[[ 2.30  0.03 -0.71 -6.66  3.50  0.50  3.26 -4.71]
 [ 6.16 -0.90  4.16 -0.67 -1.45 -2.05  1.99 -5.31]
 [ 0.06  0.42 -2.36 -7.04  4.47  1.35  2.80 -3.14]]
->
[[ 0.06  6.16  2.30]
 [ 0.42 -0.90  0.03]
 [-2.36  4.16 -0.71]
 [-7.04 -0.67 -6.66]
 [ 4.47 -1.45  3.50]
 [ 1.35 -2.05  0.50]
 [ 2.80  1.99  3.26]
 [-3.14 -5.31 -4.71]]

[[-2.40  0.53 -0.72  3.54 -3.26 -1.88  2.16 -3.66  2.82  2.56  1.05  2.12]
 [ 0.33 -0.14 -1.13  0.52 -0.80 -2.35  3.37  4.09  0.99 -0.26 -1.70  0.95]
 [ 0.42 -0.56 -1.42 -5.28 -0.89  1.15 -1.34 -2.46  2.45 -0.94 -1.39 -0.77]
 [-5.21  0.63 -2.37 -3.58  2.67  3.16 -2.44  0.13 -0.37 -0.61  0.63  0.08]
 [ 2.84 -1.17  1.51 -0.35 -5.93 -2.92 -1.54  1.58 -1.29 -0.79 -3.53  0.60]
 [ 2.55  2.43 -0.07 -5.61  0.70 -0.32 -1.33  0.64 -1.58 -2.52 -2.59 -1.26]
 [-2.51 -2.25  1.12 -3.79 -2.49  0.96  1.65 -1.67 -0.79  2.48  0.85  3.19]
 [-3.95  1.75 -1.64  2.54 -1.94  2.50  2.49  0.89 -0.74 -3.21 -2.46  2.57]]
->
[[-3.95 -2.51  2.55  2.84 -5.21  0.42  0.33 -2.40]
 [ 1.75 -2.25  2.43 -1.17  0.63 -0.56 -0.14  0.53]
 [-1.64  1.12 -0.07  1.51 -2.37 -1.42 -1.13 -0.72]
 [ 2.54 -3.79 -5.61 -0.35 -3.58 -5.28  0.52  3.54]
 [-1.94 -2.49  0.70 -5.93  2.67 -0.89 -0.80 -3.26]
 [ 2.50  0.96 -0.32 -2.92  3.16  1.15 -2.35 -1.88]
 [ 2.49  1.65 -1.33 -1.54 -2.44 -1.34  3.37  2.16]
 [ 0.89 -1.67  0.64  1.58  0.13 -2.46  4.09 -3.66]
 [-0.74 -0.79 -1.58 -1.29 -0.37  2.45  0.99  2.82]
 [-3.21  2.48 -2.52 -0.79 -0.61 -0.94 -0.26  2.56]
 [-2.46  0.85 -2.59 -3.53  0.63 -1.39 -1.70  1.05]
 [ 2.57  3.19 -1.26  0.60  0.08 -0.77  0.95  2.12]]

[[ 0.47 -1.03  1.53  3.50  0.72 -2.22  0.18  2.27  2.16  1.90 -1.22 -1.22
  -1.76  1.89  2.27 -0.62]
 [-1.90  7.19 -4.43 -2.07 -5.36  1.44 -3.39 -4.25 -3.54 -2.01  2.39 -0.25
   2.36 -4.40 -2.58  0.67]
 [-0.71 -3.18 -3.65 -4.78  1.02  1.11 -1.06 -0.79 -3.97  0.80 -0.40  3.84
   5.12 -2.16 -2.09  4.15]
 [-2.19  4.24 -5.79  1.34  1.97 -2.44 -0.92  2.47  0.52  3.62  0.09  2.36
   3.03 -3.20  4.80  4.63]
 [-0.85 -0.21 -5.14 -0.42  2.38  1.03 -3.37 -5.89 -5.69  1.46  0.55 -4.94
   4.77  0.07 -1.79  3.57]]
->
[[-0.85 -2.19 -0.71 -1.90  0.47]
 [-0.21  4.24 -3.18  7.19 -1.03]
 [-5.14 -5.79 -3.65 -4.43  1.53]
 [-0.42  1.34 -4.78 -2.07  3.50]
 [ 2.38  1.97  1.02 -5.36  0.72]
 [ 1.03 -2.44  1.11  1.44 -2.22]
 [-3.37 -0.92 -1.06 -3.39  0.18]
 [-5.89  2.47 -0.79 -4.25  2.27]
 [-5.69  0.52 -3.97 -3.54  2.16]
 [ 1.46  3.62  0.80 -2.01  1.90]
 [ 0.55  0.09 -0.40  2.39 -1.22]
 [-4.94  2.36  3.84 -0.25 -1.22]
 [ 4.77  3.03  5.12  2.36 -1.76]
 [ 0.07 -3.20 -2.16 -4.40  1.89]
 [-1.79  4.80 -2.09 -2.58  2.27]
 [ 3.57  4.63  4.15  0.67 -0.62]]

[[ 0.22  2.66 -0.40  2.34  1.28  0.10 -0.66 -3.38 -0.65]
 [ 0.24  4.74 -0.53  5.96  1.60  2.77 -1.66 -4.20 -1.45]
 [ 0.23  3.52 -0.40  3.54  1.50  1.23 -1.06 -4.22 -0.97]
 [ 0.23  3.19 -0.40  3.04  1.43  1.51 -0.90 -3.94 -0.84]]
->
[[ 0.23  0.23  0.24  0.22]
 [ 3.19  3.52  4.74  2.66]
 [-0.40 -0.40 -0.53 -0.40]
 [ 3.04  3.54  5.96  2.34]
 [ 1.43  1.50  1.60  1.28]
 [ 1.51  1.23  2.77  0.10]
 [-0.90 -1.06 -1.66 -0.66]
 [-3.94 -4.22 -4.20 -3.38]
 [-0.84 -0.97 -1.45 -0.65]]

[[-3.75  0.79  0.05  2.37  2.34]
 [-1.63  0.48  4.67 -0.23 -2.32]
 [ 0.29  0.01  1.62 -0.10 -0.07]
 [-2.78  1.27 -0.80 -0.06 -0.74]
 [-2.48 -0.42  5.57  3.57  3.59]
 [-4.70  1.34  0.18  2.24  2.47]]
->
[[-4.70 -2.48 -2.78  0.29 -1.63 -3.75]
 [ 1.34 -0.42  1.27  0.01  0.48  0.79]
 [ 0.18  5.57 -0.80  1.62  4.67  0.05]
 [ 2.24  3.57 -0.06 -0.10 -0.23  2.37]
 [ 2.47  3.59 -0.74 -0.07 -2.32  2.34]]

[[-1.73  1.97  2.20  0.36 -0.80 -1.23  0.69  2.45  2.34  0.46 -0.15 -3.91
  -1.03]
 [ 1.45 -1.08 -1.67  0.84 -5.05 -3.37 -1.11  0.01  0.68  1.00  3.38 -1.24
  -0.82]
 [-1.00  0.20  1.65  0.48 -1.71 -1.96 -0.27  2.41  1.96  0.61  1.48 -5.14
  -1.16]
 [-3.52 -0.30 -0.48  2.73  1.87  2.73  0.92 -2.23  0.34  2.11 -3.98  0.07
   0.23]
 [-3.90  1.10  1.14  1.81  1.48  0.91  1.95 -1.62  0.55  1.70 -3.35 -0.61
  -1.84]
 [-2.29 -1.48 -1.34  0.46  2.58  3.33  0.13 -1.97 -0.29  1.77 -4.21  1.31
   0.16]]
->
[[-2.29 -3.90 -3.52 -1.00  1.45 -1.73]
 [-1.48  1.10 -0.30  0.20 -1.08  1.97]
 [-1.34  1.14 -0.48  1.65 -1.67  2.20]
 [ 0.46  1.81  2.73  0.48  0.84  0.36]
 [ 2.58  1.48  1.87 -1.71 -5.05 -0.80]
 [ 3.33  0.91  2.73 -1.96 -3.37 -1.23]
 [ 0.13  1.95  0.92 -0.27 -1.11  0.69]
 [-1.97 -1.62 -2.23  2.41  0.01  2.45]
 [-0.29  0.55  0.34  1.96  0.68  2.34]
 [ 1.77  1.70  2.11  0.61  1.00  0.46]
 [-4.21 -3.35 -3.98  1.48  3.38 -0.15]
 [ 1.31 -0.61  0.07 -5.14 -1.24 -3.91]
 [ 0.16 -1.84  0.23 -1.16 -0.82 -1.03]]

[[-1.43 -0.27  5.81  5.21 -0.64 -4.46 -0.57 -2.06 -2.47  4.48  0.96  0.70]
 [ 2.81 -6.37  1.55  4.73  1.02  3.06  0.50 -1.36  1.11 -0.40  0.23 -3.16]
 [ 4.39  2.45  3.73  3.15 -3.28  0.43 -4.18  2.43 -4.78  1.19  4.10  1.09]
 [ 3.32  2.91  3.19  5.54  3.24  0.79 -1.06  4.34 -2.30  3.29 -4.38 -4.59]
 [ 3.23  2.61 -3.56 -3.77  4.08 -0.93 -0.18 -2.94  0.60  3.83  1.51  0.54]]
->
[[ 3.23  3.32  4.39  2.81 -1.43]
 [ 2.61  2.91  2.45 -6.37 -0.27]
 [-3.56  3.19  3.73  1.55  5.81]
 [-3.77  5.54  3.15  4.73  5.21]
 [ 4.08  3.24 -3.28  1.02 -0.64]
 [-0.93  0.79  0.43  3.06 -4.46]
 [-0.18 -1.06 -4.18  0.50 -0.57]
 [-2.94  4.34  2.43 -1.36 -2.06]
 [ 0.60 -2.30 -4.78  1.11 -2.47]
 [ 3.83  3.29  1.19 -0.40  4.48]
 [ 1.51 -4.38  4.10  0.23  0.96]
 [ 0.54 -4.59  1.09 -3.16  0.70]]
